In the rows, zero is written as 128.
One turn or mirror swaps these rows in pairs. Which row does each one swap with?
Q_180: [153 157 105 145 150 114 129 168 154  99 121 115 124 136 135  94 113]
Q_943: [105 147 118 122 130 107 172 123  94 112 143 135 124 113 144 128 127]
Q_164: [124 105 113 147 132 113 118 133 154 114 139 109 118 120 179 121 143]
Q_959: [120 119 142 119 137 135 118 129 135  96 177 134 121 115 144 102 159]
Q_902: [128 144 105 143 141 137 146 145 120 107 154  73 123 159 120 129 166]
Q_704: [130 155 102 146 126 143 124 173 133 101 116 105 114 164 139 127 123]
Q_978: [135 126 126 127 159  99 144 130 113  96 123 143 113 182 147 108 159]
Q_769: [111 117 141 111 143  96 145 142  95  94 124 154 105 134 125 121 123]
Q_766: [116 110 128  93 169 145 125 138 120 124 164 127 130 142 120  96 117]
Q_963: [157 158 102 142 138  98 123 167 137 103 116 119 136 133 130 103 110]
Q_162: [122 144  90 146 134  95 125 149 110 114 155 122 132 111 160  98 160]
Q_438: [ 94 132 129 116 121 101 146 113  93 103 149 142 124 132 142 130 129]
Q_932: [122 119 146 127 173 142 135 153 137 133 154 117 104 147 118 109 101]
Q_751: [ 97 127 127 102 134 102 129 117 108  86 128 148 108 139 146 122 115]
Q_901: [118 115 118 120 178 131 160 145 132 135 148 118 106 149 122  99 102]
Q_117: [120 124 114 100 172 133 122 144 126 120 175 114 128 139  99  96 122]
Q_293: [141 148 112 141 146 137 144 159 114 103 160  80 128 159 117 124 163]
Q_847: [ 87 115 108 101 136 109 144 131 105  93 123 138 103 125 125 120 118]
Q_307: [143 155  93 136 144 138 132 173 120 104 112  90 112 155 144 126 133]
Q_625: [147 129 119 131 145  79 135 140 123  83 109 130 137 162 154 129 134]
Q_402: [121 123 110 110 122 108 119 121 158 109 124  88 127 125 141 144 145]
Q_839: [132 110 125 142 144 119  93 156 147 142 126 107 135 138 104 122 136]
Q_375: [142 147 114 122 156 100 134 127  87  91 131 129 148 160 156 110 154]
Q_298: [134 120 137 143 155 134 108 150 106 137 149  96 133 118 105 120 159]
Q_637: [123 122 133 135 168 146 143 158 124 120 178 126 121 152 110 105 117]
Q_850: [122 104  92 148 139 116 109 116 142 107 136 106 125 117 160 124 154]
Q_36: [ 95 136 148 123 152 102 150 129  85  90 134 130 107 142 129 125 120]
Q_330: [105 117 137 134 154 120 108 166 122 146 131 128 112 129 108 125 160]
Q_96: [152 171 105 137 144 110 122 168 142 102 111 105 131 151 136 116 118]
Q_112: [110 139 150 117 147 112 160 122  88  98 124 129 115 125 128 116 114]
Q_255: [117 142 100 142 130  93 121 134 107 117 156 118 142 111 157 100 164]
Q_481: [136 113 113 129 134 104 105 121 163 107 131  90 126 116 143 127 148]
Q_689: [121 118 106 124 161 160 146 141 128 112 177 121 127 142 107 101 129]
Q_449: [120 184 148 127 137 138 152 144 115 119 144 124 125 155 137 120 134]
Q_113: [120 108 103 137 150 110  92 120 143 129 136  99 116 120 149 133 156]
Q_91: [108 108 140 114 173 132 134 137 131 140 146 129 123 167 111 103 120]
Q_90: [131 112 113 121 138 106 118 122 163 107 130  83 143 132 130 141 143]
Q_886: [113 110 130 109 167 132 119 141 113 137 175 129 113 153 122  96 118]
Q_639: [121 111  95 146 142 116 109 123 140 114 127  97 119 112 169 109 154]
Q_370: [152 164 100 149 159 115 126 164 116  94 113 113 109 161 140 124 128]
Q_184: [149 161  93 150 145 134 136 172 121 112 118 104 117 153 140 134 126]
Q_756: [111 150 134 114 147  86 160 115  93  97 136 119 115 122 126 119 121]

Q_330 is swapped with Q_978
Q_255 is swapped with Q_293
Q_886 is swapped with Q_36
Q_449 is swapped with Q_959

One turn or mirror swaps these rows in pairs. Which row does each one swap with?
Q_685: [129 125 110 146 128 117 135 100 144 101 142 139 122 130 126 136  71 130
 133  99  99 135 120 139  99]
Q_746: [116 127  66 132 128 144 151 133 156  78 136 117 135 105 131 165 149 134
 161 111 135 129 124 135 124]
Q_453: [ 87 109 128 144 147 136 122 110 140 127 172 122 107  87 104 150 102 117
 140 134 129 148 107 150 106]
Q_66: [125 115  97 167 157 151 135 112 123 101 188 174 137 102  97 154 125 134
 142 107 134 120  88 129  99]
Q_176: [122 134  70 129 123 140 154 133 157  81 138 118 143 101 127 161 149 139
 160 108 136 127 121 141 123]
Q_261: [145 112 104 151 137 148 127 149 129 128 137 147 138 123  74 181 135 128
 182 144  98 128 100 174 126]
Q_406: [141 106  72 130 117 137 107 124 127  94 172 141 139  56 134 157 118 125
 189 121 116 144 111 132 141]
Q_111: [101 108 131 159 129 118  97 115 135 118 189 146 134 118 136 178 103 158
 149 135  99 151  93 158 134]
Q_918: [ 98 102 123 139 128 157 139 152 139  93 147 147 145  75 108 192 123 143
 184 136 103 148 118 161 136]
Q_278: [141 120  71 137 132 154 125 134  90  80 145 129 141  91 116 155  97  96
 150 113 107 136 146 163 135]
Q_651: [146 107  76 131 122 137 106 119 117 104 163 140 138  56 131 152 114 135
 193 122 123 140 113 135 154]
Q_759: [158 111  93 140 143 135 124 158 116 113 141 162 153 145  93 176 142 144
 175 137 105 136 105 178 137]
Q_212: [147 110  80 131 109 156 108 125 128  86 175 143 134  65 141 162 121 112
 175 121 105 147 108 142 138]
Q_456: [162 154  93 134 129 172 161 135 121 104 162 150 149 112 114 177 137 114
 155 113 110 134  93 170 115]
Q_172: [137 132 119 139 125 123 125 109 142 103 129 135 178 130 103 153  67 140
 141 146 143 140 102 155 108]
Q_409: [110  85  80 145 130 144 122 155 138  97 136 141 151  80 131 178 108 124
 194 139 117 121 124 151 113]
Q_846: [152  98  88 152 138  95 118 117 126 115 152 135 123 122 100 146  97 115
 175 123 160 135  88 149  97]
Q_197: [143 115  83 145 131 165 125 137  84  74 149 126 148 102 114 158 117 101
 154 121  95 136 136 173 132]
Q_52: [114  83  74 145 136 120 108 152 124  99 139 142 139  91 130 164  96 119
 184 139 147 118 121 143 107]
Q_266: [119 123 116 151 125 127 134 106 142  96 141 132 130 138 123 143  73 115
 133 108  86 132 122 132 109]
Q_397: [139 109  81 141 139 117 113 122 113 117 144 142 138  59 123 145 123 150
 190 117 140 134 106 138 157]
Q_5: [135  99 104 114 154  98 119 133 120  96 162 165 161 159 136 146 104 134
 150 108 118 148 112 149 120]
Q_37: [111 126 135 171 139 118 134 148 137 116 158 125 178 125 103 163 125 161
 142 122 131 150  89 149 125]
Q_273: [107 117 111 150 128 127  94 101 143 108 168 140 117 118 154 177  93 133
 128 134 104 141 103 153 123]
Q_274: [ 88 103 102 136 154 103 110 117 123 110 162 133 110  96 126 145 111 136
 159 123 154 131  99 131 107]
Q_252: [148 133  95 152 164 164 118 128  96 116 163 161 166 113  95 134 127 112
 164 135 122 119 105 126 111]
Q_807: [136 112  90 166 116 155 115 121 140  72 119 134 136 107 103 181 105 170
 157 147 147 154 119 157 118]
Q_827: [143 112 103 148 126 174 127 135  88  74 137 120 158 112 116 162 113 102
 153 123  91 139 118 165 125]
Q_100: [146 132 112 174 130 138 136 123 108  85 133 124 146 146  98 166 151 157
 161 130 114 123 101 155 135]
Q_720: [ 96 116 130 159 124 120  93 116 134 123 179 142 144 123 129 175  94 147
 137 135 101 146  97 153 132]
Q_647: [167 115 114 140 138 110 148 104 119 120 161 132 113 137 100 141 105 141
 170 123 153 147  78 153 126]
Q_342: [ 96 113 138 144 133 156 136 121 144 129 164 133 116  88  82 161 105 121
 150 141 107 139 106 151 117]
Q_451: [111 108 130 142 147 148 151 145 146  93 149 177 143  88 105 184 122 153
 174 119 122 166  97 168 135]
Q_899: [139 139 109 111 122 159 158 108  99 103 148 115 122 116 114 153 122 145
 174 131 107 148 110 165 164]
Q_283: [140 133  91 129 137 119 131 106 133 111 135 139 124 117 124 136  69 131
 124  94 109 133 113 141  94]
Q_728: [146 150 101 114 133 159 156 112  98 101 147 127 141 120 120 138 116 138
 173 136  99 136 126 151 166]
Q_694: [103 104 118 166 167 146 146 111 127 102 154 149 138 126 142 169 124 111
 131 109 143 172 118 159 125]
Q_833: [143 105  79 129 122 129 101 117 123 102 173 140 134  63 132 154 127 150
 193 122 119 145 104 144 153]
Q_934: [148 141  91 140 164 174 125 125  91 118 148 152 169  98  98 139 118 117
 169 136 122 124 110 136 128]
Q_703: [130 106 106 112 148 100 130 133 118  96 158 158 162 162 138 136  96 129
 149 111 117 154 117 152 133]
Q_523: [144 133 110 140 117 131 133 104 141 102 123 138 161 116  98 167  67 150
 144 154 147 141 108 166 116]
Q_989: [142 140 109 108 133 156 159 117  98 102 147 114 131 122 118 145 121 140
 169 128 106 138 119 158 169]
Q_132: [141 151  91 108 145 161 147 113  95 101 138 127 149 111 120 137 115 128
 171 143 101 129 130 152 151]
Q_848: [156 113  99 142 145 124 107  91 136  99 121 138 134 150 137 158 115 121
 140 129 148 152 106 153 104]
Q_384: [131 121 119 118 145 109 131 114 122  93 158 151 175 151 132 135  78 122
 139 128 119 153 117 151 114]
Q_142: [ 93 116 122 161 129 122  96 106 134 119 177 139 129 118 137 183  97 140
 133 142  96 149 102 155 129]
Q_805: [136 112  79 156 160 128 140 114 110 124 122 139 158  79 110 151 131 150
 176 115 154 143 101 146 154]
Q_887: [ 99 104 115 161 162 146 151 113 133  95 159 147 135 124 135 174 125 108
 128 111 141 172 113 157 125]
Q_784: [161 124  94 156 153 109 147 119 118 102 152 176 140 112 100 151 110 144
 150  89 153 166 103 165 122]
Q_937: [143 121 114 158 139 158 132 144 129 127 139 141 132 115  74 191 125 130
 175 142  94 137 112 176 127]
Q_209: [ 99 117 150 167 128 113 109 137 133 119 170 142 157 116 114 167 114 153
 149 132 109 148  87 157 141]
Q_643: [133 113 107 117 144  98 125 121 120  91 163 158 170 158 133 137  88 128
 139 121 122 150 118 155 132]
Q_250: [106 111 100 141 156 111 111 122 119  90 150 121 113 111 122 150 140 156
 167 130 164 120  87 133 121]
Q_991: [156 103 106 146 144  99 130 121 126 126 153 132 113 121  95 153  94 123
 177 128 161 140  89 154 104]

Q_523 is swapped with Q_252
Q_989 is swapped with Q_703
Q_397 is swapped with Q_209
Q_728 is swapped with Q_643
Q_759 is swapped with Q_647
Q_342 is swapped with Q_52
Q_784 is swapped with Q_100
Q_197 is swapped with Q_685

